In the data rows, the value 128 means zero.
A hidden rule labels the rows of this table. It goes by one to three of the table's principal directions, not those with the most spread.
[102 132 146 132  83  83 159 159 124  94 127 135 168  89  65 140 131 125
  83 149 137 137 170 166 150 136 160 164 140 146 132 115  96 111 143 115
 147 141 117 131 154 144 139 131  98 119  79 143 111 130 154 108 126 145
 154 126 121 145] 2
[109 125 132  85  77 165 160 136 137 137 136 120 158 116 171 119 157 132
 127 133 107 167 121 160 127 135 139 153 125 107 155 150 176 161 161 126
 143 143 109 127 117 147 147 125 137 111 150 106 104 129 112  94 140 141
 137 120 133 129] 2
[150 134 116 135 108 151 128 133 139 100 124 128  98 127 150 142 125 148
 144 129  95  99 118 115 100 123 108 146 112 117 140 142 110  95 126 120
 124 158 109 174  94 121 140  89  93 164 125 174  97 111 124 126 102 112
 130 128 130 150] 2
[138 132 118 133 127 112 120 128 130 127 139 121 115 137  96 158 104 122
 127 118 110 131 146 111 110 127 126 150 127 141 131 110 113  90 114 140
 141 116 136 142 136 136 101 143 121 137 106 152 137 130 159 133 113 136
 125 128 117 124] 2
[136 139 124 128 164 150 101  91 157 165 168 111 122 177 199 132 149 118
 158  74 112 117  84  99 115  97 143  88 150 120  87 152 162 104 110 152
 148 107 184 121  83  90 102 144 153 167 203 121 130 115 111 189 130 111
 114 136  91  97] 0
[141 133 104 125 135  94 111 114 131 142 137 134 135 171 100 151 130 124
 132  89 135 137 114 159 104  90 124 114 159 147  98 164 132  73 101 126
 170 119 169 178  89  98 121 124 160 117 175 146 104 110 144 143 117 131
 144 175 116 111] 2
[144 138 120 141 147 122 100 113 117 142 132 135 113 135 141 139 120 137
 153 101 137 122 122 120 117 109 115 103 102 126 111 146 132 120 124 123
 111 123 139 137 111 112 133 117 130 138 138 141 138 134 127 143 112 120
 121 130 139 130] 1
[117 106 136 121 122 155 133 148 146 148 104 122 132 119 131  86 122 131
 125 162 143 149 116 167 148 163 116  94 147 133 139 151 157 176 144 117
 142 155  93 114 118 110 159  98 148 130 126  87 145 118 120  58 131 144
 149 135 117 145] 2
[131 129 111 109 129 159 134 120 135 123 108 118 107 134 155 114 137 140
 138 118  91 113 120 131 117 116  97 139  95 110 143 147 126 127 124 115
 117 133 122 163 106 136 150 112 133 146 153 155 117 125 115 131 104 110
 131 131 148 139] 1
[146 146 133 130  54 118 164 181 220  94 150 126 137 151 106 152  82 107
 130 132  56 113 122  84 125 127 163 181 182 134 139  90  69  52  96 148
 202 167  86 146 115 133  89 101  63 219  89 156 125  78 169 138 105 133
 153 132  33 158] 1
[128 139 129 109 105 151 125 101  92 130 137 132 130 120 177 100 171 132
 128  84 121 152 122 155 106 120 112 138 108  93 136 170 176 133 141 108
 121 147 148 152 100 124 142 166 135 112 182 133  91 129 102 128 129 118
 104 119 138 123] 1
[133 112 105 147 163 122 136 117  92 114 123 133  94 128 122 135 115 143
 135 147 144 104 139 175 106 139 114 114 117 132 127 164 117  99 105 112
 109 120 121 202 134 100 123 112 134 125 134 161 124 146 122 117 130  94
 127 128 166 130] 2
[162 131  94 106 155  99  99 110 195 173 146 118 151 216 122 173  88 114
 166  91 102 102  93 103  98  75 146  98 159 148  97 132 111  85  83 170
 176  70 166 145 130 104  87  95 181 160 179 131 148 107 135 201 106 139
 147 182 111 110] 2
[109 119 127 123 140 140 170 146 135 116 126 108 126 130 136 111 106 120
 127 165 131 125 137 147 137 170 163 126 156 126 134 135 122 144 110 135
 144 137 108 151 147 126 105 130 138 129 123 104 142 127 125 107 163 113
 133 121 121 121] 0
[111 123 141 148 130 127 117 133 115 136 111 138 131  90  89 116 136 138
 110 136 148 151 138 117 160 129 107 120  99 137 120 103 118 166 152 114
 107 129 135  76 119 144 160 129 124 116  85 123 155 137 138 100 117 142
 129 107 138 138] 1
[147 169 103 131 140  63 123 128 102 161 137 126 149 163  75 160 121  96
 152 104 171 159 134 145 105  83 149 117 159 159  98 123 124 123 101 144
 168 125 127 146 134 114  90 158 147  75 143  85 139 140 126 137 157 148
 126 163 119  78] 1
[125 133 123 109  96 144 159 143  79  66 125 120 110 109 127 154 140 114
 101 107  59 138 190 156 103 138 110 229  90 115 170 125 113  59 109 111
 109 132 136 210 145 151 118 172 110 115 125 215  85 142 144 125  99 104
 103  96 156 141] 1
[117 119 131 131 156 155 127 117 107 134 107 117 121 104 124  88 145 137
 109 136 133 129 131 136 149 148 104 101 101 118 140 130 145 181 144 116
 107 123 141 112 128 129 153 140 145 127 125 120 142 141 110 100 124 128
 127 112 150 130] 1
[124 123 129 109 129 150 122  97 132 133 132 136 109 117 205 122 140 165
 159 118 128  95  98 124 109 110 115 118  94  97 129 173 150 135 153 120
  95 126 115 135 111 138 156  92 118 146 163 138 116 134 108 161 130 101
 126 124 155 143] 1
[127 129 132 142 149 146  95 117 139 140 128 124  90 131 177 127 142 136
 143 112 148 129 107 106 135 121 125 116 129 127 101 156 162 119 136 124
 117 146 135  85  75 118 136 136 126 123 149 115 127 124 132 147 129 123
 115 128 113 121] 2
[121 140 105 112 101 122 162 124  62 125 110 113 110 103 110  98 152 129
 138 148 157 172 135 219  89 145 118 153 155 121 141 186 151 144 128 103
 153 186  87 213 105 134 133 153 131  51 151  96 108 142 108  53 176 112
 123 131 138 101] 2
[146 136  90 101 128 159 133 114 222 181 143  84 127 195 162 132 118 131
 182 117  80 108  53 130  88  96 143  89 186 136 100 181 137 112 100 163
 222 140 136 179  50  94 110  67 157 190 198 109 137  83 110 141 118 123
 161 174  67 114] 2
[129 119 149 105 118 162 102 120 183 149 139 129 144 147 189 105 156 115
 125  99 101 142  95  84 159 121 127 121 148 104 142 109 175 147 147 145
 132 107 141  40 134 136 127 156 146 166 170  97 135 124 124 157 126 138
 120 120  92 128] 2
[117 133 144 121  94 118 128 136  97  93 129 146 145  88 138 150 149 132
 103 121 124 134 172 133 142 128 135 182  81 112 153 112 129 125 158 112
  79 122 127 106 165 161 144 154 102 106 103 159 106 159 132 144 118 127
 114  98 170 146] 2
[118 118 127 129 128 117 127 149 126 120 106 127 132 117  89 133 111 135
 115 154 136 121 144 156 134 142 118 126 129 148 126 129 107 138 136 119
 125 140 126 145 122 123 159  89 134 115 102 135 136 125 140  92 121 136
 157 142 140 140] 2
[140 121 136 133 123 163 128 117  95 103 132 141  92 128 190 109 147 127
 136 121 132 134 119 116 112 153 118 149 132  99 143 148 160 109 119 116
 104 155 121 139 117 128 112 163 114 106 155 133  89 119 115 133 145 106
  82 112 130 129] 2
[151 143 111 121 139  99 104 118  92 126 135 135 124 162 129 182 118 121
 155  95 142 128 134 125  86  99 131 147 128 143 106 147 126  85 104 137
 124 122 164 176 114 124 110 126 148  70 157 150  98 122 133 165 129 128
 110 160 154 108] 1
[124 135 124 101 177 141 111 112 140 181 136 108 133 161 175 112 113 110
 151 117 154 123 112 109 119 132 143  81 143 125 124 132 183 194 129 162
 139 113 139  83 142 115 104 155 176 124 172  53 168 143 101 145 166 142
 116 142 123  95] 1
[114 119 133 115 121 131 119 118  93 139 122 120 148  98  90 116 153 121
 106 118 114 140 140 179 118 140 103 142 143 138 138 146 142 150 141 129
 145 134 184 156 118 130 147 147 149 105 142 140 142 140 119  96 121 124
 124 115 126 134] 1
[153 153 109 136 119  97 101 132 178 136 139 137 129 159  97 185 105 114
 146  97  83 103 132  59 124  74 125 162 111 140 123  69  72  83 103 151
 137 102 142 106 139 153  97 133 100 178 106 167 158 134 153 199  86 126
 122 131 110 136] 2
[140 144 132 153 101 155 102 135  60 108 135 152 102 100 141 194 138 147
 152 116 132 161 152  71  93 119  92 175  55 130 129  90 123 124 153 121
  65 160 141 131  89 153 148 116  92  72  77 174  90 129 136 105 113 140
  83 103 181 129] 1
[133 149 114 131  95 128 157 137  99 139 164 137 144 132 129 154 146 110
 145 135 141 178 131 144 108 129 148 144 150 123 150 113 156 141 128 138
 153 150 107 153 137 130  89 166 113 103 129  97 116 151 114  91 172 128
 108 115 123  97] 2
[103 101 144 138 104 162 150 155 139 123 125 131 119 107 137 109 118 142
 121 162 142 169 119 147 145 172 133 122 149 130 122 147 146 137 141 112
 142 167 103 120  87 120 150  99 129 123 105 111 126 102 148  57 142 136
 142 118 107 142] 1
[162 155  87 142 142  66  92 101 104 152 110 135 100 147  85 142 105 144
 173  86 152 139 128 156  97  70  96 104  91 133  92 166  95  89 102 100
 122 120 106 187 109 115 139 108 137 117 140 148 147 142 143 138 101 117
 140 159 152 117] 1
[139 117 140 137 123 140 119 160 217 142 126 134 147 146  97 127  77 119
 125 150  89 108 111  34 167 136 129 111 135 135 138  39  81 159 125 160
 139 105 118  41 152 142 119  90 117 206  68 114 189 104 150 136 104 156
 151 119  85 152] 1
[102 109 143 134 134 147 133 153 158 111 119 132 110 110 139 147 116 139
 115 158 122 109 135  97 152 140 127 147 120 139 131 103 117 128 144 133
 110 131 118  83 120 144 144 103 112 147  93 141 140 128 150 128 126 126
 137 114 128 147] 2
[118 118 151 133 126 157 141 155 149  84 135 124 120 127 153 142 129 110
  97 130  80 110 153  92 156 149 141 173 123 129 142  92 115  87 117 134
 111 120 142 106 140 134 115 146 107 157 109 172 112 117 146 156 106 122
 116 102 112 146] 1
[133 148 130 135 112  80 113 139 128 140 170 149 176 149  84 211 109 110
 117  97 132 141 156  92 119  87 161 152 110 161  99  79 110  93 129 153
 133  92 177  99 133 129 104 132 123 106  93 151 123 127 157 174 111 170
 131 138 133 112] 1
[120 161  98 120 133 106 115 119 105 152 112  97 126 116  85 126 143 128
 131 106 126 141 150 180 112 103 111 128 106 139 112 156 125 150 137 115
 146 151 145 171  87 125 156 140 139 111 138 127 153 153 123 100 116 126
 151 138 135 107] 1
[110 124 133 162 177 131 159 137  28  97 126 129  95  91 138 123 125 126
 123 182 197 119 175 180 115 189 139 110 121 134 144 142 146 158 124 114
  84 155  97 183 171  99 111 156 116  80 104 112 117 170 101  73 186 101
  96 104 180 113] 2
[125 149 127 121  84  95 147 145 118  94 132 122 134 117  96 151 134 113
 112 116 107 137 159 152 110 118 146 195 149 136 131 128 103  73 118 124
 156 153 123 167 126 143 113 155  99 113 120 156 103 126 149 133 128 125
 129 127 107 125] 2
[129  98 167 143 146 133  82 103 143 126 162 162 135 147 174 157 120 136
 124 100 130 107 113  41 138 121 135 120 112 125 100  85 124  88 132 146
  77  68 185  51 151 132 116 124 131 144 124 157 116 106 152 211 112 136
  98 120 132 139] 1
[138 122 143 123 134 110 117 136  89  83 123 146 143 125 118 158 119 104
  90 113 105 106 197 114 136 140 130 185  78 127 163  84 107  92 113 126
  71  82 154 122 218 149 105 178 124 109 104 188 107 153 137 182  92 132
  91 109 181 152] 2
[140 116 136 133 161 103 108 138 175 129 103 133 121 158 101 116  84 120
 128 122 126 101 112  90 158 115 123 104 146 145 100 112  87 105  99 133
 130  99 128  90 134 122 132  94 147 150 121 128 162  98 155 166 108 135
 151 153 102 140] 0
[126 133 150 108 109 180 136 122 112 114 132 126 126 111 196  82 169 115
 111 111 103 138 128 114 138 153 118 151 114  86 169 126 181 161 149 122
 108 149 125  97 135 142 130 186 114 131 156 114 103 133  98 128 135 124
  94  96 121 133] 2
[120  96 141 125 154 171 122 115 103 147 118 136 126 126 162  81 139 146
 129 162 176 127  91 144 127 172 107  65 145 122 131 159 178 199 152 122
 113 150 138 124 106 105 162  95 159  92 151  80 111 108  96  77 160 136
 128 147 146 128] 2
[184 169  66 112 132 103 134 104 145 159 170 116 128 203 130 185 103 118
 189  96 108 124 100 102  53  74 144 117 151 120 138 122 129  95  87 172
 182 102 116 201 140 113  51 134 141 154 174 118 122 139 113 161 151 126
 125 161 124  76] 2
Which label does each new row get?
[124 123 135 133 163 133 102 107 160 129 146 124 107 147 185 147 135 122
 139  95 103  91 121  97 136 105 139 132 126 124 107 131 129  77 111 142
 111  90 159 102 133 119 106 148 129 177 164 159 142 139 134 211 112  95
 108 115 114 131] -> 2
[119 126 122 110 167 180 117  94 114 129 119 103  89 126 224  78 173 131
 141 105 109 110 115 153 132 139 109 115 115  85 141 179 180 151 131 114
  96 130 141 142 115 117 140 169 151 147 208 123 132 158  88 145 141  74
 106 105 141 117] -> 2
[148 124 134 145 135 111  96 129 150 111 113 150  99 142 155 152 106 152
 156 104 138 111 111  94 126  91 115 118 105 130  92 143  99  67 118 113
  95 118 107 115 105 112 151  71 122 146 131 165 110 102 152 168  98 124
 134 147 139 148] -> 2
[123 140 140 127 119  64 136 154 127  98 115 131 149 129  45 159 108 107
  91 130 128 126 169 108 147 107 142 173 130 164 121  72  70  85 118 132
 130 103 122 108 172 159 122 138 112  97  76 146 120 121 173 156 115 160
 148 149 123 123] -> 1
[131 119 123 128 124 124 127 121 225 174 131 126 151 159 124 108 108 143
 152 122 108 114  68 117 152  90 135  69 143 135  88 145 101 122 118 131
 173 106 117 104  93 109 145  55 138 205 140 117 164  90 133 153  93 135
 176 154  80 148] -> 0
[143 148 103 110 135 125 131  91  56 143 106 117 111 104 132  66 150 136
 143 119 151 128 129 201  90 135  96 110 107  94 150 191 158 182 134 101
 117 157 107 196 132 123 142 161 137  89 170 100 133 161  76  95 150 103
 114 122 162 115] -> 1
[112 100 164 155 107 119 107 144 204 124 140 161 151 115 103 142 127 127
  90 126 102 115 123  76 186 116 132 139 134 145 118  72  95  90 137 133
 131  95 152  27 141 140 132 122  98 203  83 164 151 113 169 173  78 140
 135 107  84 177] -> 2
[132 124 161 141  85  87 110 139 198 102 153 149 173 136  93 171 139 124
  93  99  93 117 114  67 163  80 158 161 159 148  94  74  74  45 134 144
 146  86 167  55 126 139 128 106 100 169 102 174 103  87 175 203  89 155
 154 134  75 143] -> 1
[128 125 122 120 109 143 126 129 241 159 153 113 150 162 142 127 124 117
 131 106  62 111  89 110 151 105 154 121 167 127 115 132 122  98 111 152
 196 112 154  98  97 116 106 119 128 233 155 137 166 107 138 173  90 120
 153 126  51 148] -> 2
[ 96  98 157 148 164  89 126 153 138 130 116 124 166 122  50 129 112 108
  78 165 164 125 155 155 176 153 155  98 173 185  99  98 101 130 124 138
 144  94 157  86 168 105 132 119 159 114  89 112 154 122 155 113 130 158
 158 144 113 129] -> 2
[138 142 131 124  85 115 131 139 160 145 154 133 154 143 115 145 133 107
 133 111 120 158 107 120 122 109 152 147 179 139 118 124 140 107 124 147
 186 144 134 106 101 127 101 142 117 128 136 107 125 108 137 133 135 148
 127 134  71 119] -> 2
[135 155 104 141 111  93 125 141 122 129 129 122 118 128  69 164 126 122
 132 122 132 142 139 145 108 102 124 153 147 155 113 130 108  98 120 128
 166 159 129 161  86 127 123 131 108 112 111 138 130 131 149 108 125 133
 142 143 107 112] -> 2
[133 143 128 133  94  94 146 142 141 113 134 133 151 123  97 146 129 122
 127 135 127 126 131 134 128 112 155 151 152 137 124 119  95 103 122 131
 155 138 112 140 139 137 114 123 100 130 112 133 116 121 134 140 130 130
 136 134 110 132] -> 1
[ 88 111 174 135 141 125 152 142  53  72 101 133 115  63 148  94 137 156
  95 169 201 126 153 167 154 178 141 121 116 126 112 168 141 155 171  90
  65 160 103 124 123 129 191  98 119  45 100 112  84 120 131  85 174 130
 144 123 169 131] -> 0
[154 140 112 152 132  50 100 123 156 136 133 151 161 143  70 191  98 160
 154 131 170 107 111  91 126  65 153  88 122 149  84  96  60 115 137 143
 117  80 124 103 148 124 137  50 129 133  92 131 137 128 146 168 128 149
 171 161 157 115] -> 1
[132 124 113 132 138 132 132 118  86 133 112 132 114 130 131 116 133 134
 147 128 154 157 126 166 118 133 116 118 115 124 119 168 138 132 111 104
 117 139 122 172 113 123 134 129 151  78 147 125 117 129 116 103 134 115
 112 135 160 122] -> 0
[148 152  94 129  87 116 141 133 145 148 150 127 133 149  83 170 124 126
 150 122 106 148 111 128  85  95 124 148 148 145 129 125 115  99 115 142
 192 154 123 181  83 131 104 114 106 136 120 138 117 114 137 108 119 140
 137 148  99 117] -> 2
[136 108 127 118 107 170 138 126 147 115 100 115 116 116 138  92 138 152
 129 158 101 121 100 131 132 153 106 128 126 112 148 148 121 144 139 115
 127 147 105 144 109 144 160  84 124 133 125 136 108 100 117  96 109 126
 141 131 131 153] -> 1
[129 133 122 129 116 151 150 128  74 111 138 140 108 121 145 135 147 111
 125 127 121 156 157 129 105 145 111 174 107 112 171 107 151 120 116 121
 111 141 111 156 158 146  92 197 111 103 128 140 102 154 117 112 143 115
  75 101 152 120] -> 2
[106 121 158 112  84 150 148 146 123 104 126 131 148  88 146 105 146 136
 101 146 116 141 141 134 150 157 131 153 115 110 155 117 141 158 170 115
 108 148 108 102 138 152 164 122 105 123 103 123 111 126 129  95 132 139
 139 105 129 147] -> 1
[109 121 156 137 131  98 149 156 124  92 110 124 148 102  91 127 109 123
  92 154 150 123 165 131 166 152 165 139 129 147 120 112  97 124 130 122
 118 118 115  98 168 140 133 124 122 107  79 129 125 121 150 130 129 148
 142 125 134 141] -> 0
